In the rows, 128 means zero.
One turn sends every row of this set to another row. A few are shown first. Where does it send the rows asked after them?
Z_616: [112 147 128 116 119 149 152 148 165 149 128 121 185 145 116 141  93 114
 137 127 165 108 115 141 156 123 171  96 132 103 111  80 158 129 129 116]
Z_455: [120 178 112 107 119 134 162 165 149 130 148 131 179 133 141 148 100 128
 147 117 154 135 112 126 168 118 174 103 132  97 120 102 142  92 140 116]
Z_721: [132 170 105 117 128 138 145 172 163 127 150 132 170 125 115 164  91 124
 143 135 165 131  93 119 127 127 183 130 132 114 106  88 164 127 131 125]
Z_26: [146 191 127 127 124 131 151 169 155 126 115  98 159 159 139 133 109 128
 142 121 169 129 112 141 154 130 176 125 124 114 135  97 130 103 132 125]
Z_372: [125 180 136 101 127 139 167 183 143 114 146 122 184 120 132 143 103 114
 143 129 162 118 123 123 173 126 175 123 135 120 125  89 159 111 142 119]
Z_617: [121 132 100 145 133 175 140 159 145 156 159  77 157 105 127 127 116 104
 111 104 137 112 119 113 152 163 150 128 132 137 102 126 116 128 121 124]
Z_308: [133 154 111 141 141 144 155 155 151 146 135 131 182 120 125 145  94 127
 150 135 170 135 102 140 143 152 161 128 133 150 127  80 137 107 122 158]
Z_250: [118 134 100 146 132 155 135 155 130 152 155 101 146 135 123 128 117 113
 124 128 135 137 115  79 141 155 159 125 155 130  86 131 118 141 125 124]
Z_291: [127 155  90 146 121 147 140 187 165 126 144 114 158 124 121 162 102 128
 143 135 178 139  88 122 148 128 177 140 131 102  99  84 164 118 129 131]
Z_689: [109 143 129 164 133 166 135 140 125 159 148  80 148 132 104 149 120  97
 123 124 132 123 114 126 169 110 165 126 144 126 106 129 125 151 135 135]
Z_797: [110 132 111 148 122 144 144 191 153 158 130  75 139 118 126 147 126  93
 102 106 152 139 108 137 138 130 146 139 134 125 116 134 119 118 148 120]
Z_833: [ 97 141 101 143 128 168 148 135 130 136 157  96 177 133 126 164 122  84
 117 127 124 123 115 122 164 133 157 120 153 115 109 133  95 120 149 123]
Z_571: [134 163 125 119 118 163 164 182 148 131 114 115 173 131 122 125  98  96
 148 118 177 125 103 133 170 128 163 141 115 138 132 103 142 103 131 155]
Z_855: [107 130 119 131 131 166 158 166 139 152 158  62 160 113 109 136 115 127
 105 105 156 125 112 117 154 170 156 128 146 140 105 131 123 113 133 132]
Z_296: [ 88 153 118 133 111 158 150 142 142 130 158  79 196 131 137 151 110  91
 119 115 128 126 120 129 163 128 147 136 153 118 103 130  97 127 145 125]
Z_20: [124 160 108 127 130 150 168 156 176 131 126 125 180 117 113 159  86 107
 157 134 170 117 110 124 128 151 163 123 129 139 119  80 145 124 134 140]
Z_461: [125 139 107 158 131 149 127 172 154 156 142  88 133 118 140 129 134  76
 113 103 139 127 124 122 152 130 145 143 133 125 109 125 112 132 131 124]
Z_329: [114 164 121 131 138 141 120 153 137 142 158 103 147 136 146 136 129  88
 117 109 134 130 138 106 156 142 151 149 158 125 105 119  92 123 130 124]
Z_859: [122 153 134 137 123 161 155 160 170 137 128  87 191 143 112 147  98 131
 141 138 171  98 122 120 156 132 175 114 133 108 119  79 164 134 130 120]
Z_188: [115 158 118 140 145 149 152 171 169 146 134 123 176 119 119 162  93 123
 149 131 179 124 128 115 139 156 154 130 139 137 135  73 136  98 131 140]
Z_122: [103 146 131 163 120 135 142 142 140 153 155  69 162 133 117 148 116 109
 124 117 136 133 110 131 169 101 158 132 153 120 101 127 133 159 133 137]
Z_669: [105 166 125 131 142 155 113 149 133 153 154  98 136 145 119 163 125 100
 110 116 139 134 127 122 145 134 166 140 152 117 107 124  92 113 143 115]
Z_385: [ 97 132 119 149 124 137 154 156 129 143 149  88 145 135 118 135 120 126
 129 131 155 155 109  90 152 142 167 132 167 131  78 129 122 132 135 140]
Z_51: [ 92 167 134 128 128 143 122 165 138 153 146  98 148 135 133 152 109 105
 116 109 142 148 132 122 130 130 150 151 151 128 107 122  89 116 145 112]
Z_111: [140 187 124 138 133 118 165 173 147 115 121 113 158 128 142 148 108 113
 155 135 167 130 123 135 157 137 169 129 138 135 133  77 136 117 138 126]
Z_173: [117 169 111 126 113 171 155 194 155 117 120 107 177 129 118 152  94  85
 141 121 178 116 106 131 172 132 152 153 125 119 129  88 143 110 136 133]
Z_900: [113 127 114 146 131 159 139 173 151 151 135  83 136 125 122 148 145  76
 104 114 149 123 117 127 154 126 164 129 136 111 114 137 112 110 152 124]
Z_247: [134 181 110 131 119 156 162 175 155 116 124 109 157 115 120 149  89  92
 158 121 176 119 101 143 163 134 163 148 120 134 118  81 150 129 127 140]
Z_284: [124 151  96 133 117 149 138 160 148 132 137 130 169 139 120 146  93 121
 137 138 174 136  80 146 147 131 175 132 132 109  93  74 153 131 119 134]
Z_895: [110 174 118 124 120 149 162 182 139 121 150 130 192 130 133 150  95 124
 156 136 154 133 119  99 175 113 171 124 141 107 118  98 149 104 143 122]
Z_982: [137 161 129 117 123 132 156 170 170 125 130 104 187 142 122 148 108 117
 131 139 163 107 112 132 141 128 183 113 133 106 121  86 167 135 142 115]
Z_832: [113 140 123 141 148 175 142 153 130 156 167  73 149 108 115 140 131 119
 112 112 145 119 122 118 162 153 172 126 140 136 112 134 112 103 137 132]
Z_828: [113 130 109 160 133 160 141 150 122 138 145  91 136 137 125 136 135 111
 126 143 145 144 108 100 156 142 179 130 152 129  85 130 106 125 141 133]
Z_904: [134 195 124 154 131 128 143 174 151 128 124  98 171 151 137 163 101 127
 146 137 161 128 119 137 154 124 163 137 137 114 145  79 134 120 135 119]
Z_402: [126 142 112 152 127 138 130 154 135 161 154  87 153 143 117 137 124  97
 113 119 123 125 111 102 163 116 155 121 153 115 107 132 137 162 125 126]
Z_783: [114 150 110 132 127 151 140 146 134 136 167  84 184 135 136 139 129  83
 109 110 121 111 124 109 178 137 150 127 156 114 113 133 113 136 130 126]

Z_571 goes to Z_308
Z_250 goes to Z_402
Z_188 goes to Z_291
Where do these go?
Z_721 goes to Z_982
Z_828 goes to Z_689
Z_797 goes to Z_855

One turn sends every row of this set to another row. A few are shown first. Where does it send the rows asked after them?
Z_86: [133 148 157 155 146  77 138 155 123 153 127 126 134 134 120 131 109 148
 124 153 170 125  79  95  97 168 136 100 115 138 123 123 147 138  92 115]
Z_869: [139 109 151 146 147  94 113 155  94 138 132 117 133  95 108 138 139 164
 125 129 137 140 106 134 128 140 134 114 119 129 122 155 137 123 137 110]
Z_230: [148  97 164 137 128  94 136 119 132 137 133 133 126 112 128 136 119 137
 105 130 128 133  78  82 118 162 137 113 123 136 147 117 150 133 137  94]
Z_485: [119 146 149 130 163  98 172 135 126 144 133 111 135 111 124 135 141 129
 166 113 137 147 120 104 126 141 123 119 125 157 124 142 148 132 121  97]
Z_154: [141 135 154 157 142  91 109 146 125 152 120 106 143 155 107 136 144 142
 148 130 127 146  86 116 133 153 164 105 148 131 120 141 115 143 107 101]
Z_487: [142 157 167 121 121  84 145 152 116 135 123 119 136 126 119 104 135 136
 144 147 147 130 128 121 111 132 150  95 139 158 129 135 124 142  90  93]
Z_877: [143 122 136 141 110  97 113 106 139 141 183 114 139 165 113 132 125 142
 125 126 146 142 100 115 128 130 132 124 131 136 124 139 128 143 138  99]
Z_509: [126 141 169 114 115 102 150 143  99 141 123 117 133 130 116 149 120 139
 107 151 126 132  78 103 137 152 135 109 115  88 113 132 116 141 114 104]
Z_441: [140 113 174 137 122  91 156 144 188 141 163 116 134 145 137 133 121 159
 128 136 160 135  99 112 127 114 134  99 101 131 119 148 126 125 117 112]
Z_667: [160 126 154 150 116  92 155 148 125 143 159 110 124 130 134 145 123 144
 142 123 141 154 106  61 126  93 135 131 133 126 110 136 140 113  97 122]
Z_90: [153 133 142 146 141  85 132 123 100 153 123 101 126 134 111 141 113 146
 110 125 112 131 119  88 127 120 136 111 148 116 109 142 152 141 111  80]
Z_560: [140 126 163 160 120 106 159 158 116 150 132 101 153 135 145 134 108 120
 136 130 138 141  81 110 131 134 147  69 117 128 135 132 114 112 114  78]
Z_50: [152 122 180 124 124 111 149 176 129 131 137 103 133 156 130 146 115 159
 149 137 151 155  92 104 116 121 113  82 117 121 102 139 151 114 128 123]
Z_216: [118 129 176 135 103 123 163 142 130 154 122 106 150 120 140 153 114 129
 120 139 132 143 112 105 104 134 138 128 141 145  96 152 143 128 103 103]
Z_958: [163 137 145 133 128 105 154 141  91 141 142 126 125 151 114 132 158 154
 127 142 166 145 108 127 124 115 136  95 143 106 133 142 132 137 105 135]
Z_785: [153 105 156 151 120 119 155 114 110 143 138 123 124 138  84 123 126 154
 116 131 153 137 111 100 146 122 122  94 126 155 135 139 131 147  87  84]
Z_884: [117 146 136 131 125 117 147 132 152 127 147 117 130 128 122 132 112 160
 141 133 161 140 121  93  85 139 129  99 130 112 113 146 136 151 115 137]
Z_482: [151 144 122 149 134  91 138 103 150 133 109 129 127 109 103 132 130 126
 132 131 135 136 104  84 114 128 123 120 106 132 120 139 131 137  96 110]
Z_283: [139 114 149 122 121  85 179 129 135 145 172 113  97 126 115 133 116 152
 110 137 153 136  89 113 126 107 113 103 144 130 119 165 118 124 121 126]
Z_261: [159 127 167 141 143  97 172 155 116 136 151 123 133  80  88 136 130 126
 126 137 145 140  93  72 131 128 128  91 120 137 121 142 127 133 134 108]
Z_45: [136 120 116 132 123  81 162 136 143 141 159  81 159 124 101 125 128 130
 135 135 129 167  90 104 136 135 144 106 106 131 113 126 128 126 101 104]
Z_325: [154 128 152 143 115 122 137 154 122 119 159 139 119 152 131 130 115 166
 119 167 119 143  86 120 102 141 112  91 119 123 116 137 142 149 119 120]
Z_19: [138 105 152 154 139  96 133 123 114 145 172 124 123 135 139 140 141 144
 120 150 124 152  68  97 127 117 108  86 126 142 134 147 133 129 124 140]
Z_827: [134 153 155 157 145 112 126 157 122 134 151 132 143 137 156 107 126 159
 132 111 149 145  85 115 122 114 132 108 120 157 126 146 153 120 121 112]
Z_771: [118 122 147 128 124 112 158 150 147 106 140 111 126 109 123 141 117 132
 118 142 155 146 114 113 154 147 147  80 125 152 127 142 120 158 116  93]

Z_827 goes to Z_884
Z_441 goes to Z_283
Z_261 goes to Z_230
Where do these go?
Z_487 goes to Z_485
Z_869 goes to Z_86

One turn sends every row of this set to another row. A few are shown first. Where does it send the rows asked after them?
Z_176: [159 114 129 114 125 145 122 145 135 131 130 139 129 155 113  87 149 140
 128 128 126]
Z_105: [152 127 134  99 101 146 127 149 122 127 136 131 118 142 129 108 163 128
 126 149 124]
Z_297: [106 106 135 132 150 128 128  98 128 121 121 123 132 122 120 152 114 141
 120 147 120]
Z_437: [132 102 143 102 126 112 118 138 118 130 157 140 136 111 136 124 113 102
 137 115 129]
Z_968: [149 118 135 111 115 133 119 147 135 142 132 133 134 147  96  84 139 138
 137 133 124]
Z_318: [140  96 141 108 135 122 120 131 121 125 155 146 133 118 146 123 117 107
 132 111 127]
Z_231: [110 154 106 142 108 129 134 115 138 124 140 150 120 128 145 113 116 135
 111 114 115]
Z_581: [106 109 138 128 143 125 128  99 126 123 123 118 131 117 122 153 118 139
 122 154 120]
Z_304: [127 150 130 112 103 152 140 129 112 130 120 108 118 130 115 110 154 143
 118 166 131]
Z_934: [147 126 137 104  97 127 118 152 128 148 135 129 131 138  98  93 140 131
 137 145 125]
Z_388: [106 109 137 128 140 128 133  99 123 120 124 121 131 117 125 155 118 140
 121 152 118]
Z_75: [135  99 142 107 132 115 116 134 125 129 155 144 138 112 133 119 111 108
 136 113 127]
Z_199: [109 160 107 141 103 126 136 114 134 122 140 148 118 122 150 117 118 135
 111 117 115]
Z_211: [107 107 139 128 144 129 132  98 127 118 123 123 130 118 127 156 120 139
 119 149 118]
Z_790: [134 133 123 130 132 151 132 124 126 135 112 122 132 145  95  87 141 157
 122 141 131]
Z_432: [109 159 108 141 100 125 134 115 134 127 140 147 120 121 143 118 118 134
 114 120 116]
Z_74: [158 117 131 107 118 152 131 149 126 124 133 139 122 152 127  99 162 136
 128 138 124]
Z_892: [139  95 141 110 138 119 118 132 123 126 153 145 137 117 139 118 116 110
 134 110 128]
Z_525: [107 156 109 144 105 122 130 114 139 128 136 149 121 125 136 110 109 137
 115 113 113]
Z_63: [136 142 122 118 118 163 144 126 115 118 119 114 117 141 127 107 162 147
 114 154 130]
Z_34: [124 150 130 115 102 140 133 126 117 142 117 106 125 126  98 102 142 143
 125 161 130]
Z_94: [107 106 136 131 145 126 126 100 126 124 120 123 133 118 122 151 114 142
 121 150 119]
Z_938: [147 130 139  98  88 133 123 150 122 141 137 128 123 134 113 104 154 127
 132 154 123]
Z_697: [133 101 144 103 125 118 119 135 119 126 158 140 132 113 143 129 117 103
 134 119 125]
Z_633: [107 106 135 132 149 129 130  97 129 119 120 122 130 122 125 152 120 142
 119 147 120]
Z_431: [108 155 108 145 112 125 132 112 139 126 138 153 121 129 139 109 113 137
 114 111 114]
Z_952: [134 100 143 103 128 123 122 135 120 123 156 142 129 113 147 126 119 104
 132 117 128]
Z_131: [105 158 109 141 100 123 132 117 134 128 136 149 121 122 136 115 112 132
 115 119 115]
Z_836: [138 134 120 128 136 163 142 125 122 123 114 120 124 148 113  95 153 157
 117 140 133]
Z_710: [127 144 129 123 117 138 132 128 125 142 113 111 134 134  87  90 135 151
 124 149 133]

Z_74 goes to Z_105
Z_75 goes to Z_892
Z_581 goes to Z_94
Where do these go?
Z_304 goes to Z_34

One turn sends every row of this set to another row. A few are shown first. Where does it send the rows asked after them?
Z_600: [131 155 129 135 112 124  71  97 116 109 114 124 133 139 135 110 115 118
 122]
Z_524: [111 129 113 123  99 115 122 134 103 100 158 134 134 125 132  99 105 131
 120]
Z_416: [114 130 111 155 119 144 115 113 124 127 118 156 131 111 124 132 109 134
 129]
Z_281: [ 98 105 125 132 114 106 126 144 107 123 137 112 127 121 121 137 135 126
 120]
Z_624: [114 124 119 130 120 135 126 122 101 125 132  89 153 118 136 107 141 131
 135]
Z_57: [151 142 145 129 125 147 104 108 116 108 132 111 142 149 160  94 113 125
 132]
Z_240: [138 117 138 117  99 128 132 127 128 153 123 106 123 151 156 122 125 109
 135]
Z_141: [140 139 133 135 117 159  87 105 112 119 133 144 119 139 127 125  89 121
 115]
Z_166: [115 161 107 105 108 125 109 104  97 113 120 135 120 137 103 122 131 127
 121]
Z_647: [126 116 118 115  99 134 125 104 110 108 162 133 137 132 164 118 106 117
 116]
Z_379: [118 109 146 146 123 132 131 145 104 140 123 143 119 134 147 135 142 123
 110]
Z_321: [118 138 152 142 127 120 134 118 108 118 114 107 153 144 141 125 114 144
 148]
Z_848: [141 137 135 136 104 107 114 111 103  96 120 151 115 160 162 129 120 135
 134]
Z_544: [118 140 140 105 135 138 134 112 111 106 114 113 129 155 171 109 117 117
 124]
Z_522: [147 157 130 106 117 127 119 127 129 111 119 143 107 162 142 149 106 131
 117]
Z_909: [134 128 136 144 124 130 121 160 102 129 143 122 155 132 143 111 132 132
 144]
Z_290: [142 139 110 129 102 124 110 139 122 131 138 120 129 124 106 147 130 146
 131]
Z_442: [108 111 129 129 131 133  91 131 112 135 119  95 122 112 127 130 125 116
 113]
Z_396: [148 133 114 104 134 144  96 128 111 119 107 124 130 147 130 150 133 147
 106]
Z_906: [118 159 112 104 112 121 115 108  92 112 119 133 112 131 109 114 138 122
 130]
Z_776: [128 127 162 150  99 128  97 143 119 122 124 117 134 157 146 114 122 110
 132]
Z_760: [125 152 147  99 101 128 101 121 136 125 109 107 118 136 122 112 121 108
 140]
Z_912: [119 138 113 133 134 127 104  99 102 129 111 148 115 115 137 130 135 130
  97]
Z_84: [105 122 145 125 114 111 111 126 100 109 145 109 139 156 166 112 125 117
 143]
Z_251: [113 120 115 111 106 152 111 120 145 118 146 134 116 133 159 135 105 113
 121]
Z_426: [ 91 140 152 136 137 116 120 125  91 107 119 118 115 135 144 114 114 119
 136]
Z_984: [120 126 102 124 112 125 144 116  87 149 131 137 128 144 142 130 139 129
 123]
Z_543: [144 150 120 123 136 150 110  97 134 105 106 138 119 132 133 134 106 124
 107]
Z_778: [158 111 112 127 100 123  84 118 124 125 120 126 124 133 144 144 134 131
 110]
Z_857: [ 98 134 110 119 106 132 107 150 141 109 141 134 110 127 131 118 106 130
 124]
Z_49: [126 123 108 117 116 115 106 113 135 119 121 131  99 126 121 147 120 140
  99]
Z_890: [114 111 127 141 115 134 120 147 112 121 114 154 150 119 153 105 133 128
 128]
Z_471: [123 150 150  97  94 133  97 121 138 120 113 110 124 147 124 107 117 116
 133]
Z_481: [128 116 143 117  98 132 132 135 128 155 124 110 130 153 162 115 128 118
 132]
Z_457: [134 125 103 122 112 122 146 116  84 143 132 134 117 148 142 125 142 125
 124]
Z_513: [129 134 113 135 133 133 129 149 120 123 118 148 132 116 118 150 127 128
 118]
Z_35: [144 142 137 109 118 128 110 108 121  98 100 131 153 151 157 130 133 147
 136]
Z_804: [124 128 130 135 140 138 121 140  99 140 123 102 133 139 113 143 114 146
 119]
Z_114: [138 124 146 120 115 149  93 143 101 111 127 141 142 148 157 100 112 115
 115]
Z_898: [134 138 124 109 112 120  90  94 125 105 129 123 108 163 163 122 110 130
 124]

Z_906 goes to Z_760
Z_543 goes to Z_57
Z_251 goes to Z_647
Where do these go?
Z_442 goes to Z_778
Z_416 goes to Z_141
Z_984 goes to Z_166
Z_396 goes to Z_35
Z_379 goes to Z_912
Z_281 goes to Z_49
Z_522 goes to Z_544

